128 stands for zero in the data rows.
Here are some points, each followed by its number:
[113 163  79  85  82 130 139 151 164 165 174 144  94 116 151  94 228  82
  66 115 135 109 180] 0
[110 166  82 101  76 159 147 148 157 150 190 142  96 130 169  90 230  84
  81 117 131 106 185] 1
[109 163  73 145  78 123 115 146 158 128 162 143  97 121 146  94 236  83
  85 123 131 108 188] 2
[110 162  83 132  81 128 133 146 159 128 149 143  91 113 167  87 219  88
  84 112 133 107 188] 3
[138 138  95 139 133 104 179  58  89 230  72  33 209 117 132  69 102  87
 169  32 149 108  48] 4
[144 140  98 111 138 118 120  72  93 235  58  34 194 134 135  80  97  91
 158  26 150 110  42] 5
[140 140  91 133 139 105 154  54  89 179  62  32 199 121 158  74 103  87
 154  34 149 105  54] 6
[135 141  96 150 136 114 164  48  88 186  54  34 195 122 136  79 101  84
 160  44 153 109  52] 7
[144 136  93  91 138 114 135  59  75 202  80  36 202 116 124  76  99  91
 148  32 149 111  49] 8
[143 141 102  99 136  89 130  59  90 199 103  51 208 130 148  73  96  90
 154  42 153 109  43] 9
[151 138  95 132 135 118 158  63  88 172  86  26 206 128 135  80 102  86
 144  33 150 109  44] 10
[116 163  88 125  77 103 115 148 152 112 165 140  92 114 144  87 231  81
  81 111 135 110 185] 11
[140  72 137 123 123 182 125 158  95 100 156 144  67 164 118 135 132 120
  91 151 146 198 124] 12
[211 106 170 162 138  66 172 150 116  99 142 123 154 121 127  95 109 186
 111 137  22 181 131] 13
[219 101 177 209 132 107 197 148 119 101 176 124 150 130 133 100 105 189
 102 141  21 182 121] 14
[209 102 164 176 135  56 187 146 119  81 142 129 152 123 125  99 108 178
 110 132  24 179 125] 15
[226 101 169 176 135 105 169 143 116 108 179 128 150 154 115  98 109 186
 101 140  20 184 126] 16
[144  68 137 102 125 184 141 159  99 108 142 138  70 161  98 138 127 120
 105 163 143 195 131] 17
[150  70 135 136 128 180 137 159  83 135 157 155  74 165 110 139 134 119
 110 166 145 183 127] 18
[150  72 131 138 128 194 152 160  95 109 143 151  76 161 120 143 133 122
 103 167 145 196 125] 19
[100 125 104 170 156 166 130 169  96 118 126 128 118  92 197 175 137 124
 156 145 138 107 149] 20
[110 130  98 231 162 188 135 177  82 115 114 132 114  67 188 174 136 123
 144 142 135 102 146] 21
[ 95 193 186 117  74 100 116  87 167 118  79 176 134 181  80 150  79 115
 212 167 178 121 158] 22
[ 92 198 187  54  73  82 122  99 172 166  67 187 144 197  80 152  81 115
 186 173 179 120 155] 23
[106 167  77 149  77 121 129 145 169 163 159 146 101 120 158  96 214  79
  78 112 132 102 194] 24
[110 164  78 125  80 117 133 145 154 157 172 140  96 123 154  87 221  85
  59 115 132 107 180] 25
[110 163  82 107  73 110 121 143 156 132 165 150  85 121 151  85 231  82
  55 111 132 106 187] 26
[117 163  77  83  83 121 127 144 160 125 147 152  86 131 125  89 220  83
  87 119 136 105 187] 27
[ 92 197 198 149  72 100 111  83 162 164  94 188 138 179  93 148  84 112
 195 179 183 119 148] 28
[150  73 136 133 126 229 143 151 111  67 149 154  74 156 121 141 133 116
 111 162 143 195 123] 29
[146  71 136 139 127 255 135 152 102 140 175 145  66 174  97 137 131 118
 102 164 145 186 135] 30
[139  75 136 145 125 189 146 162  98 113 160 155  65 165 114 141 133 123
 110 159 143 188 121] 31
[106 130 100 162 163 173 129 180  91 119 101 124 125  67 213 173 133 123
 153 146 134 107 147] 32
[ 87 200 202 101  68 104 106  90 177 166  70 192 136 184  90 148  74 110
 182 178 181 122 161] 33
[ 86 193 200 124  69  83 133  82 177 183  60 173 135 210  65 154  85 114
 206 186 175 125 147] 34
[109 129  93 192 165 163 122 184  86 110 126 130 116  86 223 174 134 124
 153 150 136 102 151] 35
[143  71 138  96 127 178 137 157  93 112 157 153  66 154 117 130 133 121
 112 154 144 192 127] 36
[206 104 162 159 134  98 190 132 119  83 168 124 151 124 126  95 106 183
 111 137  27 181 125] 37
[220 103 170 169 134 100 230 147 116  96 171 119 150 123 156  97 105 188
  95 143  16 175 121] 38
[ 92 105 113  87 191 110  68 128 173  85 143 137 125  98  89 170 118 192
 113 144 122  76 115] 39
[ 96 100 108 101 190 117  52 139 161  79 145 138 125 110  80 167 120 188
 100 139 129  76 116] 40
[ 95  99 118  80 188 134  35 127 173  73 157 145 119  96 107 175 116 188
  88 139 124  83 110] 41
[ 98 102 118  96 186 108  44 126 167 110 141 140 122  87  66 163 116 184
  89 142 125  84 107] 42
Which three points above are nearest to each new point by angle? Their numbers follow each, nearest first.
[ 89  98 118  72 190 123  20 125 178 107 149 143 125  97  73 164 121 178
 104 134 124  84 118] 42 41 40
[ 93 103 118 124 185 125  69 123 170  55 154 127 119 101  64 169 115 182
  97 136 123  82 114] 40 39 41
[109 129  99 214 162 145 141 180 103  90 131 131 123  78 236 175 138 126
 153 141 133 105 146] 35 20 21
[142  70 132  42 128 178 119 159  94 109 144 148  75 153 108 134 131 123
 105 161 145 187 124] 36 17 12
[111 128 106 158 158 168 138 173  95 117 131 128 116  89 203 170 137 122
 151 144 138 104 144] 20 35 32
[ 90 194 197  99  73 130 112  96 180 158 108 186 136 207 113 147  86 115
 202 166 177 123 161] 33 28 22
[ 91  96 122  71 184 139  52 126 177  72 149 141 122 100 100 170 117 183
 107 142 124  79 110] 41 39 40
[225  97 157 142 132  37 164 147 119 108 160 128 155 121 112  98 108 187
 107 137  33 181 123] 13 15 37
[135 139 101 126 136 108 148  52  86 178  95  39 212 114 126  80 102  86
 158  24 149 109  36] 10 8 6
[ 96 128  94 130 160 172 113 180  82 104  94 134 115  78 227 172 139 124
 145 137 136 107 147] 32 20 35
[216 102 174 200 133  90 211 153 113 102 149 114 141 130 127  95 112 188
 110 137  24 182 128] 14 38 15
[ 90 189 196  62  72  96 136  80 187 168  96 171 147 221  90 151  81 111
 169 171 179 122 156] 23 33 34
[ 97 127  99 153 164 197 116 192  77 106 124 133 124  45 202 172 135 124
 150 140 135 105 148] 32 20 35
[ 84 193 197  77  69  81 119  87 167 186  76 193 138 223  75 149  81 110
 205 166 178 127 154] 23 34 33
[ 89 188 203  95  71  80 106  87 168 151  70 179 139 184  89 155  87 116
 195 168 179 125 153] 33 23 22
[146  67 134  56 127 174 137 167  96 144 170 146  67 133 107 136 130 121
 108 166 143 191 131] 36 17 18
[ 96  99 119  88 187 131  96 126 177 110 148 145 128 108  97 171 117 184
 110 139 125  81 112] 39 40 41
[209 101 169 251 136 113 210 142 108  75 156 124 146 123 144  93 107 181
 102 134  23 189 126] 14 38 37
[113 130 103 164 160 186 144 176  94 129  99 124 121  33 232 179 138 124
 141 143 134 100 146] 32 20 35
[ 85 186 195 107  73 103 123  93 168 149  82 180 136 203  90 151  82 113
 190 163 181 123 154] 33 22 34
[139 136 105 145 133 129 138  63  78 176  95   8 194 123 120  81  94  89
 147  23 152 103  33] 10 7 6
[101 127 107 157 162 137 128 177  96 122  92 131 113  92 194 177 138 123
 150 138 136 105 146] 32 20 35
